128 stands for zero in the data rows.
Some points, each followed by its number:
[131 171 169 160 148 125 123  72 140 115  97 134 113 104 128 130 147 119
 121 140 144 107 108 143 122 134 149 140 119 129 108] 0
[134 149 108 140 122 152  73 167 119 140 104 169 138  98 141 127 147 120
 154  97 142 119 135 112 114  92 124 151 133 129 123] 1
[120  99 140 133  86 108 130 135 131 129 104 129 110 133 123 110 129 139
  97 132 154 114 108 147 145 137 133 147 120 137 110] 2
[119  43 148 175 235  72 146  81 170  85  77 136 161 109 122  84  75 164
 112 214 141 119  82 154 111  82 135 186 109 140  66] 3
[120 104 130 144 153 106 118 127 128 133 122 146 113 116 110 126 115 145
 138 132 135 129 105 133 127 130 124 120 100 121 115] 4
[117 110 130 127 117 131 129 134 124 124 109 180 120 137 130 143 122 134
 142 138 141 123 146 123 125 106 124 119 142 139 128] 5
[219 204 215 239 170 124 124  95 126 130 113   2 119  28 174 119 216  94
  15   6 197  81  78  82 139 109 127 134 110 116  41] 6
[122 155 140 159 151 137 161 110 121 140 151 114 126 135 140 136 163 154
 130 136 125 170 119 127 148 162  98  92 124 130 142] 7
[120  46 158 132  91  83 212 154  83 166  76 153  64 152 153  76 180  96
  13 164 123 106 120 139 195 203 116 105  88 151  88] 8
[167 161 201 112 101 123 152 163 152 102 149 117 154  71 108 186  84  87
 162  50 129 120 166 144  57 130 175  58 140  87  42] 9
[ 92 124 155 114 135 143 143 181 105 144 116 121 107 191 138 146 111 134
 107 171  97 115 115 124 155 142 111 124 104 171 161] 10
[164 142 141 114 131 140 168 153 133 144 126  82 102 129 150 126 153  97
 104 109 111 116 101 107 151 118  95  99 133 157 127] 11
[116  53 152 145 119 148 125 210  46 206 167 144 176 184  96 121 101 118
 120  83 140 131 137 115 157  89  99  81  90  90 131] 12
[149 126 135 126 119  97 144 112 145 121 116 129  95 109 120 122 132 122
 117 111 133 117 112 139 134 141 135 122 127 143 105] 13
[161 118 200 187 156  87  58 166 130  89 169  91 116 183 142 135 109 114
 121  86 142  94 104 132 109 154 150 164  62  93 118] 14
[110 137 111 138 164  90 101  82 120 109 169 175 128 115 108 127 107 100
 167 174  39 121 113 136 119 147 152 114  99 101 144] 15
[148  56 152  95 153 142 158 156 108 103 194  96 140 110 160 144 118 160
  90 112 139 147 110 105  76 111 120  51 116 150  40] 16
[108  87 146 161 177  99 133  94 140 112 116 122 139 121 126 105 101 143
 127 169 138 119 103 136 117 107 137 156 112 118  96] 17
[132 190 121 120 175 166 141 194 213  69 127   2  92 139 158 157 166 137
 126 152 101 139  87 132 160 125  71 146 128 236 147] 18
[118 123 124 153 124 140 108 144  88 200  94 138 150 140 161  92  98 112
 112 127 157 103 145 120 124  86 137 173 126 129 170] 19
[139 147 119 129 121 142 112 140 128 124 122 151 138 119 142 130 139 120
 148 114 127 104 136 120 124 117 126 143 129 116 129] 20
[ 85  62 150  74 109 123 146 153 120 164  83 137 167 113 102 117 101 135
 126 137 134 154 140 135 112 133 128 127 180 140 100] 21
[142 138  63 122 114 168  98 101 127 123 132 155 155 125 138 112 131 138
 140 121 122 111 134 105 136  88 141 171 137  79 142] 22
[171 172 147 117  88 174 130 174 138 113 130 111  92 148 130 158 154 120
 140 113 151 123 135 120 143 113 106 118 151 150 145] 23
[ 70 196 130  94   8 133 142 166 132 156 172 179  88 220 113 183 107  85
 130 188  75 147 176 151  94 166 114  62 110 238 184] 24
[155 217 125 123 131 149 139 156 138 109 124  60 105 129 118 143 185  73
 124  77  99  90 113 112 180 124 101 137 151 129 125] 25
[116 109 136 110 120 125 133 139 123 143 113 140 139 116 121 124 120 139
 127 131 127 131 134 127 118 126 127 122 140 137 118] 26
[148 141  10 116 103 218  74 118 121 107 151 188 184  69 163 107 129 141
 156  97  96  90 149  79 126  59 168 182 128  30 147] 27
[134  97 121  82 125 140 117 142 121 102 149  98 194 109  86 146 138 119
 149  91  96 146 144 137 128 140 142  58 134  81  78] 28
[137 156 109 120 114 162 141 108 156 177  91 121 113 101 121 124 121 125
 136 132 149 135 103 131 118  97 100 126 184 245 140] 29
[185  97  96 147 118 123 129 128 110 238 101 156 146 113 130  62 105  94
  87  75 150 104 112 121 140  99 133 107 131  94  98] 30
[122 135 116 128 131 109 129 100 104 147 120 125 108 140 126 122 107 105
 134 142 151 142 127 136 111 122 146 111 157 132 136] 31
[155  77  59 149 185 164  85 194 239  97 158  52 139 101  80 104 154 219
 148  44 137 176  46  73 186 122  59 196 135  58 108] 32
[147 151 151 149 110 104 124 133 114 125 121 134 127 123 134 149 128 117
 147 101 148 132 178 137  93 144 157 122 143 124 115] 33
[ 83 137  86  90 136 140 133  83 118 117 151 166 152 134 134 115 136 166
 128 171  85 155 129 141 131 156 132 127 115 125 145] 34
[101 161  95 156 147 116  97 104 108 165 121 127  97 155 141 109 123 119
 131 150 156 132  93 149 143 123 125 159 137 141 172] 35
[152 255  67 158  55 202 164  99  63 158  78 118 132 198 175 127 236  59
  90 109  94  56 188 135 253  84  85 163 179  41 233] 36
[ 95 116  94 116 178 101 125 103  97 146 127 122 150 109  89 117 123 144
 156 147 110 147 134 119 111 133 126 129 123 109 135] 37
[123  94 125 102 156  89 188  77 166 155 129 137 126  72 108 131  98 134
 123 179  67 159 110 144 107 142 142  79 128 155  88] 38
[154 100 114  77 102 152 142 151 105 101 171  98 190 106  91 152 139 128
 157  98 116 159 167 135 122 134 145  55 125  57  67] 39
[ 81 173 157 136 161  96  78 143  79 200 124  92 190 113  72  89 164  80
 139 111 102 113 116 118 112 119 114 140 101  67  99] 40
[ 93  87 166 112 174  69 184 131 185 139  56  84 169 109 120 131  63 101
 165 153  99 134 197 147  59 106 151 165 201 156 115] 41
[153 181 102 146 101 176  71 183 110 142 125 198 145  53 160 143 182  93
 189  75 138  52 150  96 114  61 139 124 137  84 133] 42
[128  69 144 153 168 103 151 108 140 161 121  85 147 226 124 101  54 110
 126 154 157 120 162 131 144 102 158 190 121  69 220] 43
[ 61 192 140 144 186  73 105  97 113 115  63 165 100 131 152  97 146  59
 135 255  50  51 127 152  99  87 150 214  90 151 133] 44
Which five points above are nearest to each new point by angle? Their numbers follow each, nearest first.
[ 83 112  94 118  77 172  76 203 109 109 165  96 115 170 128 113 142 200
 103 112 159 149  96 127 168 116  75 192 103 150 147] 32 10 18 2 23
[132 108 105 137 157 132 107 146 156 116 124  98 139 116 107 111 142 170
 139  83 135 147  91 116 150 134 105 181 132 101 118] 32 22 4 18 6
[107 141  93 104 149 125 109 118 117  89 122  91 112 156 137 141 118 129
 135 176 123 124 134 125 120 113 135 156 153 133 147] 44 35 18 31 34
[163 136 189 166  61 103  65 159  92 115 119 192  99 145 152 142  86  49
 129 116 182  57 149 143  97  80 181 133  88 152 143] 33 14 42 19 20
[105  91  80 103  92 176  62 179 106 123 157  75 124 160 121  94 158 206
 111 153 148 148  91 115 177 136  70 204 115 125 138] 32 2 18 22 10
[184 102 141 119 168 109 122 148 134 146 160  66 132 122  91 133  97 114
 138  94 153 141  80 131 108 127 115  77 111 119  98] 16 28 9 39 14
[128  93 140  79 136 132 135 143 116  90 161 107 156 108 103 138 119 112
 143  75  89 139 145 135 113 145 151  60 144  60  72] 28 39 9 16 21
[144 122 160 151 146 104  91 157 129 113 139 107 129 153 135 131 117 132
 139 115 149 107 121 130 124 146 130 135  89 121 123] 14 4 6 43 17
[127 128 146 142 153 104 113 137 127 111 153 105 134 136 107 129 110 115
 138 132 111 126  97 131 132 138 146 142  94 101 130] 14 15 4 17 40
[193 138  87  92  97 155 161  75 133 137 166 168 151 148 145 128 130 105
 136 104  61 188 204 136 131 188 172  58 167  84 176] 39 34 28 24 36
[117 110 139 136 140  97 139 123 132 125 111 135 113 135 132 118 133 123
 128 133 136 123 132 130 136 143 136 145 113 136 117] 8 17 2 3 13
[158 146 169 190 131 119 130 106 140 130 131  92 125  89 157 136 162 124
  94  67 156  85 103 119 137 120 128 138 113 117  73] 6 0 13 14 25
[133 100 122 107 116 186 136 185 144  80 137 144 113 165 132 153 120 137
 131 128 124 127 162  93 182 103 111 122 128 123 152] 23 10 5 12 18
[107  93 161  90 111 102 120 170 126  89 180 145 146 149 122 171  86 109
 122 159  80 112 138 135 106 156 162  97  71 108 121] 15 28 24 39 14
[115  80 121 111 143 133 150 135 122 121 120 111 135 141 129  91 129 152
 107 129 121 132 113 124 164 149 121 142 115 116 112] 8 2 32 3 17
[139  98 103 122 142 147 103 113 109  69 162 130 137 140 141 107 109 128
 118 110 112 104 127 112 137  94 167 130 112  57 106] 27 22 39 28 14
[ 82 157  79  89 107 147 141  82 102 114 139 154 144 115 133 115 151 172
 112 178  79 161 137 146 146 164 134 120  97 122 161] 34 15 37 7 24
[133 118 153 115 120  96 156 117 151 131 106 181 104  98 109 151 116 110
 150 131 119 122 138 154 107 148 146  78 151 169 103] 38 13 9 5 26
[148 187 145 117  41 109 111 163 168  93 141  73 116 106 167 156 168 151
  96 113 153 117  96 173 118 191 112 148  86 208 155] 18 23 2 24 13
